Where one turn sends some rows of the set: a few examples, then the rows asked:
setum: |   7.1 |  18.8 | -19.1 |  -1.1 |  13.1 |  18.5 |  10.4 | -13.5 |  13.2 |  13.0 |  22.9 | -30.8 | -25.5 |  10.0 | -19.2 |  14.4 |  -4.5 | -13.1 |  -2.9 |  -9.0 | -18.5 |
fonu: |   7.0 | -17.8 |   5.3 |   6.9 |  27.9 | -16.6 |  -1.4 |  -1.2 |  12.4 |  11.2 |  41.0 | -18.0 |  -5.8 |  15.5 | -25.8 |   3.6 | -12.9 | -10.7 |   5.5 |   0.5 |   1.4 |
Buror: | -19.9 | -14.0 |   2.9 | -32.8 | -31.7 | -10.3 |  10.1 |  11.9 |   4.2 |  16.6 |  -4.0 |  -0.8 |   2.8 |   4.2 |  16.6 | -35.8 | -25.7 |   2.4 |   6.0 | -17.0 | -10.1 |
liba: |   4.0 |  28.4 | -20.9 |  -4.5 |   9.3 |  18.0 |  17.9 |  -7.1 |  14.4 |  10.0 |  21.0 | -27.5 | -22.8 |  14.3 | -23.5 |  10.3 |  -6.6 |  -9.3 |  -0.1 |  -1.1 | -21.9 |
radu: |  16.5 |  20.7 |  21.2 | -30.0 |  -6.8 |  11.9 | -22.6 |  26.0 |  -1.4 |   4.7 |  -7.7 |  -6.6 |   4.7 |  17.7 |  13.9 |  16.9 |  10.6 |  12.6 |  -3.9 |   8.1 |  31.8 |
Fol: |   5.0 |  19.2 |  -2.4 | -36.8 | -34.9 | -22.4 | -33.1 |  -5.2 | -16.5 | -14.7 |  -9.9 | -10.3 |   0.3 |  25.7 | -10.0 | -12.3 |  -2.7 |   6.8 |   5.4 |  -6.1 |   7.4 |
Zad: |  -8.6 | -12.5 |  -0.4 | -33.2 |  19.3 | -10.8 |   6.7 | -15.2 |  29.9 |  -7.6 |  -6.4 |   8.5 |  17.1 |  -7.2 |  -2.4 |  -0.4 | -10.3 | -18.9 |  16.8 |  -1.2 |  31.0 |
Kubid: |  23.8 |  17.2 |  18.3 |   2.4 |  -8.3 | -11.3 |  10.4 |   4.6 | -17.3 |  41.7 | -14.4 |  11.4 |   3.1 | -21.0 | -10.7 |  13.1 |   1.8 |  23.2 |  -1.1 |   6.9 |   3.5 |
fusu: |  20.2 |  18.7 |  -4.4 | -27.0 | -33.4 |   2.1 | -17.6 |   6.0 | -14.9 |  17.8 | -14.2 |  27.9 |   1.8 |  -6.3 |   9.6 |  17.7 |   3.2 |  20.3 |  16.8 |  -8.1 | -16.2 |
fip: |  -0.4 |  31.8 |  -0.3 | -17.6 | -43.4 |  12.4 |  -0.3 | -10.0 |  11.2 | -27.5 | -10.7 |   7.7 |  12.0 |  15.1 |  -0.3 | -26.5 | -15.5 |  13.5 |  -4.5 |  -3.1 | -13.3 |
Tanug: | -16.9 | -12.5 |  11.9 |  -0.8 |  10.0 | -12.3 |  -9.5 |  15.7 |  16.8 |  -6.4 |  32.3 |  28.9 |  15.6 |   6.6 | -14.8 |  14.1 |  29.0 |  -1.2 | -11.4 |  -1.2 |  -9.8 |
gomo: |  17.4 |  12.5 |  -0.3 |   3.9 | -27.6 | -18.6 |  -6.0 | -14.2 | -38.1 |  11.3 |   3.7 | -15.2 | -21.2 | -21.7 |  -7.3 | -17.4 |  -4.5 |  -6.4 |   4.0 | -10.2 |  -9.6 |
kovig: |   0.8 |  13.1 |  -5.4 |  -4.8 |  12.4 |  18.2 | -23.9 |  -2.4 | -27.9 | -19.5 |  11.0 |  19.6 |   1.3 |  17.1 |  21.8 |  22.1 |  12.7 |   5.8 | -12.9 |   0.7 |  15.7 |
bataz: | -13.2 |  -5.4 |  20.1 | -21.7 |   3.3 | -13.3 |   2.8 | -13.5 |  21.7 |  11.6 |  -4.2 |  33.9 |  14.6 | -10.8 | -10.9 |   8.6 |  -3.5 |   2.9 |   9.4 | -11.7 |  39.0 |
Kuvu: |  20.5 |   9.4 |  21.6 |   0.1 |  -7.5 | -12.1 |   7.8 |   1.2 | -13.5 |  46.2 | -11.7 |  11.0 |   2.4 | -22.6 | -10.5 |   3.8 |  -6.5 |  24.3 |   1.9 |   8.9 |  11.7 |
lome: |   8.2 |  17.1 |  -8.8 | -28.8 | -33.1 | -20.4 | -40.0 |   2.5 | -17.9 | -12.8 |  -7.3 |  -8.7 |  -0.4 |  26.6 |  -4.7 |  -8.2 |  -1.5 |   4.1 |   4.5 | -16.8 |   8.2 |
pinot: | -11.2 |   2.2 |   1.0 |  -0.2 |  -8.1 |  31.5 |  19.6 | -28.6 |  22.1 |  -0.8 |  16.4 | -24.8 |   6.5 |  18.7 | -20.5 | -27.9 |  -5.3 |   0.9 |   9.9 |  10.4 |  13.8 |
bok: | -12.2 | -15.7 |  11.8 |   3.5 | -15.6 |  32.1 |   6.9 | -25.8 |  11.8 |  -6.0 | -14.9 |  -1.0 |  25.2 |   6.2 |  18.4 | -16.9 | -17.4 |  -0.3 |  14.2 | -20.0 | -13.7 |
Mar: | -16.1 | -18.7 |  15.8 |   2.2 |  13.3 | -11.3 |  -8.7 |  11.6 |  17.1 |  -6.3 |  34.0 |  28.4 |  17.8 |   2.5 | -18.0 |  10.4 |  22.5 |  -7.7 |  -4.0 |  -3.9 |  -6.4 |
zovi: |  17.0 |  -7.9 |  10.9 |  14.5 |  12.8 | -22.9 | -14.4 |  14.3 |  -4.6 |  32.8 |  -0.6 |  23.4 |  11.3 |   7.5 |  -0.7 |  17.5 |  23.8 |  -6.6 |   0.5 | -19.4 |  -2.7 |
ros: |  -9.2 |   8.7 | -26.6 | -14.9 |   4.4 |  -4.2 |  -5.8 |  14.0 |   9.7 |  -1.7 | -19.7 | -25.9 |  -5.3 |  15.0 |  -5.5 | -27.2 |  12.3 |  14.4 |  -7.3 |  32.3 | -10.1 |
paduf: | -22.1 |   6.3 |   7.5 | -20.8 |  -3.4 |   0.4 |  11.5 |  -8.3 |  15.3 |   6.3 |  37.0 |   9.4 |   9.3 |   8.9 |   4.4 |  28.0 |  -8.7 | -38.4 |   9.1 |  -2.1 |  11.5 |
mas: |  -9.7 | -12.4 |  16.5 |   1.7 | -14.7 |  29.5 |   6.4 | -29.8 |  13.7 |  -4.4 | -17.7 |  -5.8 |  21.6 |   3.5 |  11.4 | -27.5 | -22.2 |   4.0 |   9.9 | -15.6 | -12.0 |
Sil: |  -2.2 |   5.2 |  10.7 |  22.9 |   2.4 |   2.2 |   7.0 |  28.5 | -33.8 |  17.4 |  10.8 |  20.7 |  -9.8 |  -8.3 | -12.0 | -15.5 |  -2.4 |  -7.7 | -11.3 |  12.8 | -15.5 |
dase: |  -4.0 |  32.6 | -18.5 |  12.7 |  19.0 |  16.0 |  -8.5 |   1.7 |  10.4 |  -8.5 | -13.7 | -28.7 |   3.2 |  -1.9 |   3.9 | -21.6 |   0.0 | -11.8 |  24.6 |   2.1 |  -1.5 |
lutut: |   4.5 |   4.8 |  -4.6 |  11.6 |  -2.3 | -25.0 |  13.8 | -20.8 | -26.2 |  13.7 |   5.3 |   1.2 | -25.2 | -16.7 |   3.9 |  -9.1 |   0.8 | -31.8 |   1.6 |   1.4 | -10.3 |
bag: |  -6.4 |  18.4 |  -4.5 |  -4.0 |  13.8 | -14.0 | -18.6 |  14.6 |  20.5 |  -5.2 |  -2.6 | -14.6 | -13.6 |  12.6 | -24.5 |  -5.7 |  23.7 |   4.4 |  -1.6 |  31.1 | -23.9 |
fur: |   2.0 | -12.0 |   2.3 | -29.8 |  -6.6 |  31.4 |  33.9 |  -3.1 |   5.8 |  28.4 |   7.2 |  -4.2 |  13.3 |  -2.0 | -11.9 |  -5.3 | -16.2 |  -4.6 | -14.6 | -15.9 | -28.8 |
Tubil: | -14.3 | -17.2 |  13.4 |   4.5 |  -8.5 |  27.7 |   2.4 | -34.8 |  10.3 |  -7.1 | -16.2 |  -2.9 |  19.0 |   9.4 |  11.5 | -23.9 | -20.8 |  -1.5 |  11.9 | -19.3 |  -6.2 |
gudo: |   0.5 |  22.7 | -22.5 |  -2.3 |  10.2 |  14.2 |   8.6 | -13.7 |  17.7 |  10.6 |  21.2 | -33.9 | -24.4 |  17.4 | -23.7 |   9.7 |  -4.2 | -12.1 |   0.8 |  -4.6 | -12.5 |
Lusa: |   2.8 |  17.5 |  -3.0 | -38.7 | -35.7 | -16.2 | -35.6 |   1.5 | -17.6 | -15.0 |  -6.4 |  -0.6 |   3.1 |  27.9 |  -7.4 |  -8.3 |   1.6 |  10.9 |   4.3 | -11.8 |   6.2 |
situm: |  10.8 | -10.3 |   9.3 | -38.1 | -21.4 |  18.8 |  22.8 |   6.4 |  -4.0 |  17.2 |   6.0 |   4.3 |  15.3 |  -5.7 |  16.6 |  -8.4 | -12.3 |   4.1 | -36.9 |  -2.7 | -14.0 |
rurif: | -16.6 |  -9.9 |  19.7 |  -3.7 |  11.3 | -11.0 |  -9.6 |  13.3 |  19.4 |  -7.6 |  33.7 |  28.7 |  17.1 |   9.1 | -20.2 |   3.3 |  26.9 |  -5.9 |  -5.7 |   4.9 |  -1.9 |
Gefe: |  19.8 |  13.9 |  17.4 |  -6.2 |  -9.7 |  -8.8 |  12.0 |   4.7 | -13.9 |  38.9 | -16.7 |  14.6 |  10.1 | -25.1 | -14.2 |   6.4 |   0.6 |  28.7 |  -0.4 |   9.3 |   6.4 |
didep: | -12.7 |   8.3 |   0.9 |  -0.2 |  -2.2 |  17.8 | -25.2 | -11.2 |  -9.4 | -27.2 |   1.4 |  -4.7 |  21.9 |  36.9 |  21.2 |  18.5 |   2.6 |  12.9 |  -6.4 | -12.7 |   7.5 |

lutut moves to ros
fusu moves to fonu
radu moves to paduf
Now these:
Gefe moves to setum
gomo moves to bag
Kubid moves to gudo
liba moves to lome

Where one turn sends some rows of the set: a few examples, then the rows asked:
vego: |  -5.9 |  10.8 |  -6.9 | -32.6 |  52.6 |  27.6 |  -8.9 |  14.5 |   9.0 |  -5.7 | -31.3 |  -8.0 |  -8.3 | -10.0 |   6.6 | -17.6 |
Kikos: | -23.9 |  13.7 |  -9.5 |  -1.4 |  56.8 |  -7.9 |  28.4 |   4.4 | -27.6 |   3.2 |  -4.6 | -23.6 | -30.7 | -41.6 |   1.6 |  20.1 |
dagaf: |  -4.9 |   6.2 |   2.3 |  -7.3 |  49.7 |  -9.5 |  26.1 |  -4.2 | -37.2 |   2.0 | -11.4 | -13.1 | -10.9 |  44.9 |   5.2 | -23.1 |
bikat: |  -0.4 |  22.0 | -21.1 | -17.3 |  25.0 |  -6.2 | -13.8 |  -4.6 |  23.9 |  -9.5 | -24.4 |  -3.3 |  -8.6 | -25.0 |  -5.2 |  -6.5 |
Zum: | -14.9 |  24.7 |  -5.6 |  -0.4 |  40.2 | -34.4 |  29.2 |  -4.4 | -30.4 |   9.0 |  -4.9 |  -0.3 | -25.3 |  36.5 | -10.8 |  -6.3 |
fek: | -27.1 |  39.2 | -13.0 | -24.7 |  47.7 | -11.7 |  -8.1 |  15.9 |  12.2 |  -0.3 | -26.0 |   0.8 | -22.1 | -23.0 |  -5.6 | -24.0 |
nad: | -16.3 |  21.1 |  -7.4 |   6.4 |  31.1 | -18.0 |  29.2 | -24.7 | -43.1 | -17.4 | -18.7 |  -6.8 |  -8.7 |  31.6 | -15.3 | -25.2 |
rivil: | -20.2 |  14.4 |  -5.3 |  12.2 |  48.7 |  14.9 |  32.0 |  -2.5 | -32.5 | -12.3 | -13.5 | -17.7 | -19.1 | -43.0 |  -2.9 |  18.8 |
Veve: |  10.4 |   6.6 |  -5.2 |  11.5 |  24.6 | -17.4 |  22.7 | -18.7 | -20.4 |  -2.8 |  -7.2 |  -4.6 |  -5.5 |  37.5 |  -4.0 |  -7.3 |
rima: |  -4.2 |   8.3 |  -5.4 |  14.7 |  50.8 |  -3.7 |  22.1 |  -5.9 | -12.7 | -11.1 |  -1.8 | -33.5 |  -8.1 | -37.1 |  26.2 |   7.0 |
vamel: | -12.7 |  13.2 | -23.9 |  22.3 |  37.1 |  15.6 | -12.6 |   4.3 | -26.3 | -28.1 | -48.5 |  -3.0 | -28.1 |  -7.6 | -31.7 |   0.9 |
lizo: |   1.0 | -10.6 |   5.0 |  -8.8 |  51.6 |  26.5 |  29.3 |  18.9 | -18.9 | -19.7 | -28.0 | -16.9 | -14.2 |  24.0 | -17.9 | -24.5 |
sopo: | -16.7 |  12.2 | -25.8 | -17.9 |  71.4 | -16.8 | -17.0 |  18.3 | -15.9 |  -8.6 | -32.0 | -24.5 | -42.3 |  15.4 |  11.7 |   9.2 |
Kaga: |  10.5 |   0.9 | -18.2 |  -2.8 |  16.4 | -30.3 |  22.9 |  -3.4 |   6.6 | -13.2 | -12.3 |  -9.9 | -25.9 |   9.2 | -30.6 |   7.9 |
Regel: | -16.4 |   5.9 |  -5.9 |  -6.6 |  66.5 |  -4.9 |  25.4 |   4.9 | -23.4 |  -1.2 |  -3.6 | -35.9 | -21.3 | -32.5 |  22.8 |   8.2 |
gifo: | -27.3 |  16.9 | -13.9 | -29.3 |  51.4 | -16.8 |  32.5 |  -5.5 | -26.0 | -44.3 | -32.4 | -29.9 | -19.1 |  18.4 | -14.0 | -26.3 |
neneg: | -15.8 |  17.0 |  -6.0 |  20.8 |  46.0 |   2.3 |  26.9 | -10.4 | -25.5 | -19.7 | -10.1 | -27.8 |  -8.0 | -45.1 |   8.5 |  -1.7 |
nafu: | -16.9 |  32.5 | -11.5 | -20.9 |  38.9 |  21.0 |  -1.5 |  12.2 |  16.6 | -11.7 | -35.9 |  11.5 | -14.4 | -10.8 |  -1.8 |  18.4 |
dak: | -27.9 |  32.7 | -16.9 | -32.4 |  43.9 |  13.4 |  -4.3 |  -5.4 |  -1.4 | -30.6 | -43.0 |  -7.5 |  -6.9 | -20.2 |  -5.1 | -23.1 |
kikol: |  -1.3 |  16.3 |  -1.5 |  -0.7 |  41.4 |   3.7 |  34.9 |  14.8 |   7.8 | -27.5 | -23.2 |  -4.5 | -15.6 |  34.8 |   3.2 |  28.4 |
velim: | -23.2 |  13.9 | -31.1 |  -9.8 |  51.8 |  -8.0 | -11.5 |  12.3 | -27.4 | -10.6 | -41.5 |  -8.9 | -51.0 |  -3.3 | -24.9 |  18.7 |
dena: |  -0.2 |  15.2 | -19.3 |  34.6 |  42.6 |   2.0 | -19.9 |   2.7 | -10.6 | -32.7 | -40.0 | -18.2 | -12.0 |  -1.8 |   0.0 | -23.7 |
fafis: | -18.6 |  31.7 |  -3.5 |  11.8 |  43.2 | -41.5 |  26.4 |  18.3 |  -1.6 | -15.4 | -13.1 |  -9.8 | -26.4 |   8.9 | -19.3 | -36.2 |
Kufan: |   3.1 |  13.7 | -21.2 |  13.4 |  60.2 | -14.9 | -22.6 |  13.8 |   1.6 | -19.8 | -28.1 | -28.8 | -19.8 |  14.0 |  27.6 |  -7.8 |
limev: | -12.5 |  16.1 |  -1.9 |  -0.2 |  35.7 |   0.7 |  35.8 | -10.9 | -39.5 |  -6.8 | -19.5 |   5.6 | -14.9 |  41.8 | -11.9 |   9.6 |

Regel moves to rima
fek moves to vego
Now these:
dena moves to vamel
limev moves to Zum
lizo moves to Kaga

